In the rows, 128 means zero.
Where one turn sends some rows of the set: a few examples, then the rows asked:
Rivip: [135 120 133 136 118 110 131 106 129 142 109 129 109 137 106]
robi: [145 142 147 144 137 142  74 111 157 120 158 114 128 132 119]
balag: [158 128 133 141 109 130  89 105 142 111 156 145 138 158  99]
Digeb: [118 147 118 126  82 136 124 118 151 129 153 135 105 119 138]
tugi: [121 140 152 155 131 135  91 107 149 118 149 101 137 122 127]
datev: [150 131 117 159 129 115 117 160 138 112 183 148 131 112 145]
veb: [139 135 120 165 124 114 125 147 147 134 157 165 138  96  84]
fuz: [131 129 132 140 122 114 132 118 164 112 133 129  99  81 143]
vabe: [130 118 108 144 107 133  79 119 119  99 153 143 100 120 144]
roru: [169 138 111 115 109 141 115 143 124 129 144 163 112 112 112]
Mana: [114 107 138 139 129 126 132 162 127 131 160 133 106  92 126]
nam: [139 137 123 139 124 121 148 108 124 127 113 123 118 133 126]
ges: [150 145 105 130 117 127 145 128 146 128 133 113 121 129  96]
Dun: [137 146 106 130  97 121 124 108 148 107 114 143 102 113 102]
pidav: [122 107 132 138 109 105 108 111 126 130 150 160 129  79 100]
tevi: [132 115 133 200 140 121 119 137 134 134 155 148 123 116 108]
rute: [138 125 144 197 114 129 114 132 117 127 147 144 110 123 110]
zapo: [128 120 139 145 104 151  92 140 171 102 177 152 129 108 121]
loka: [130 110 165 129 117 125  81 122 135 128 170 157 107 117 135]
sed: [131 102 119 145 104 122 140 140 147 131 159 180 109 116 111]
ruzo: [138 118 124 117 130 120  86 132 183 139 148 142 140 103 122]
zisi: [146  93 141 169 135 112 111 147 124 121 146 143 130 116  82]
kor: [137 125 133 122 134 123  58 124 126 113 153 142 131 123 106]
faz: [142 140 102 150 132 147 139 140 149 116 136 113 122 138 110]
Suf: [135 121 132  87 123 132 128 128 147 113 151 138 122 124 133]
bimis: [150 157 122 115 147 124 123 141 141 128 126 127 113 122 136]
vunar: [148 126 144 148 107 136  75  99 148 102 136 136 134 140 114]
Guvab: [152 103 151 158 152 122 121 138 148 119 152 141 135 116  79]
vapeg: [124 138 127 166 117 118  75 119 174 108 150 145 132 123 135]
voga: [134 117 140 165 139  94 124 142 105 105 148 148 113 103 122]

bimis -> vapeg
rute -> Rivip
Now find these:
pidav -> roru
Suf -> zapo
robi -> tevi

Where one turn sends some rows of the set: a few examples, then the rows asked:
tuv: [113 168 101 149  94 152 128 126 113 149 120 102  76 121 135 120 154 142
 127 138 104 132  87 119 115 123 119 143  94 116 130 139 138 109 168]
rafad: [149 153 101 166 115 161 163 129 134 158 109 105 114 143 158 155 136 102
 117 112 171  86 114 130 124  91 122 136 104 171 148 145 137 115 125]
gim: [139 148 101 157  95 138 145 131 125 165 126  98 115 138 153 139 138  88
 104 113 128 111  94 146 136 130 115 109  78 169 161 134 127  96 131]
Bika: [144 161 114 128 144 135 111  95 124 155 124 113 119 103 112 120 140 151
 113  84 119 115  99 147 122 153 127 136 104 131 130 125 106 134 163]
tubu: [124 107 106 131 156 149 134 132 118 188 133  94 137 118 135 147 143 121
 137 119 115 106 128 119 141 138 141 164 126 155 115 128  89 148 174]
tad: [133 146 112 128 160 140 124  88 136 165 128 127 137 117 111 131 123 111
 112  88 124 129 110 136 133 151 135 136 114 137 116 139  87 152 144]
dimep: [132 181  92 148 112 151 144 142 147 140 119 136  63 145 137 134 143 136
 137 118 136 128  97 106 112 109 126 148  93 116 115 143 129 112 152]
lakon: [132 106  82 129 132 160 143 132 131 174 106 124 148 139 134 153 106 100
 112 103 131 128 102 136 152 121 128 144 125 114  89 116  94 144 148]
dozok: [146 150 122 132 150 123 115  95 149 146 124 127 129 115 112 121 117 119
 105  99 115 128 101 141 124 152 146 134 115 140 127 137  99 151 152]
tusug: [125 171 114 153 117 146 136 133 124 167 129 100 132 118 161 171 135  92
  99 139 130 128 115 143 121 102 108 143 118 173 165 139 146 122 127]
ralal: [126 161  77 167  98 157 153 113 103 140 126  87 105 136 150 137 155 112
 137 146 139  95 123 132 134 125 139 161 116 154 167 149 127 116 134]
buvu: [132 158  74 176  98 144 164 133 117 146 127 104 112 151 160 153 135  84
 131 147 138 138 104 132 158 119 119 140 112 126 151 132 121 103 122]
dil: [127 120 118 133 157 131 137 149 124 188 124  96 125 116 146 150 139 131
 139 127 118 101 127 119 136 130 148 167 132 146 132 115  96 141 182]
Foson: [114 165 108 167 114 141 142 145 128 141 119 118  86 131 141 143 143 124
 128 158 131 148  90 105 125 103 111 167 115 113 117 143 151 130 164]
sek: [130 198  73 147 114 146 143 104 128 137 134 112  99 141 160 153 144 106
 112 133 140 130 122 140 126 124 121 145 116 140 158 155 112 112 109]
Foniv: [133 112 115 149 148 128 131 156 113 170 130  91 134 111 137 150 153 136
 134 141 130 121 104 123 147 128 120 174 128 140 115 115 122 146 186]
Naru: [140 105  86 120 123 149 142 136 144 167 103 114 136 140 140 146 103 117
 104 110 142 123  91 142 146 108 133 133 130 102  93 112 102 131 149]
ged: [158 137  81 130 133 145 138 154 154 152 107 145 127 139 138 158 111 125
 118  92 144 132  94 137 144 114 120 146 115 107  88 110 109 132 149]

lakon -> tubu
tusug -> gim
Bika -> ged
Now find these:
tuv -> dimep
buvu -> ralal
dil -> dozok

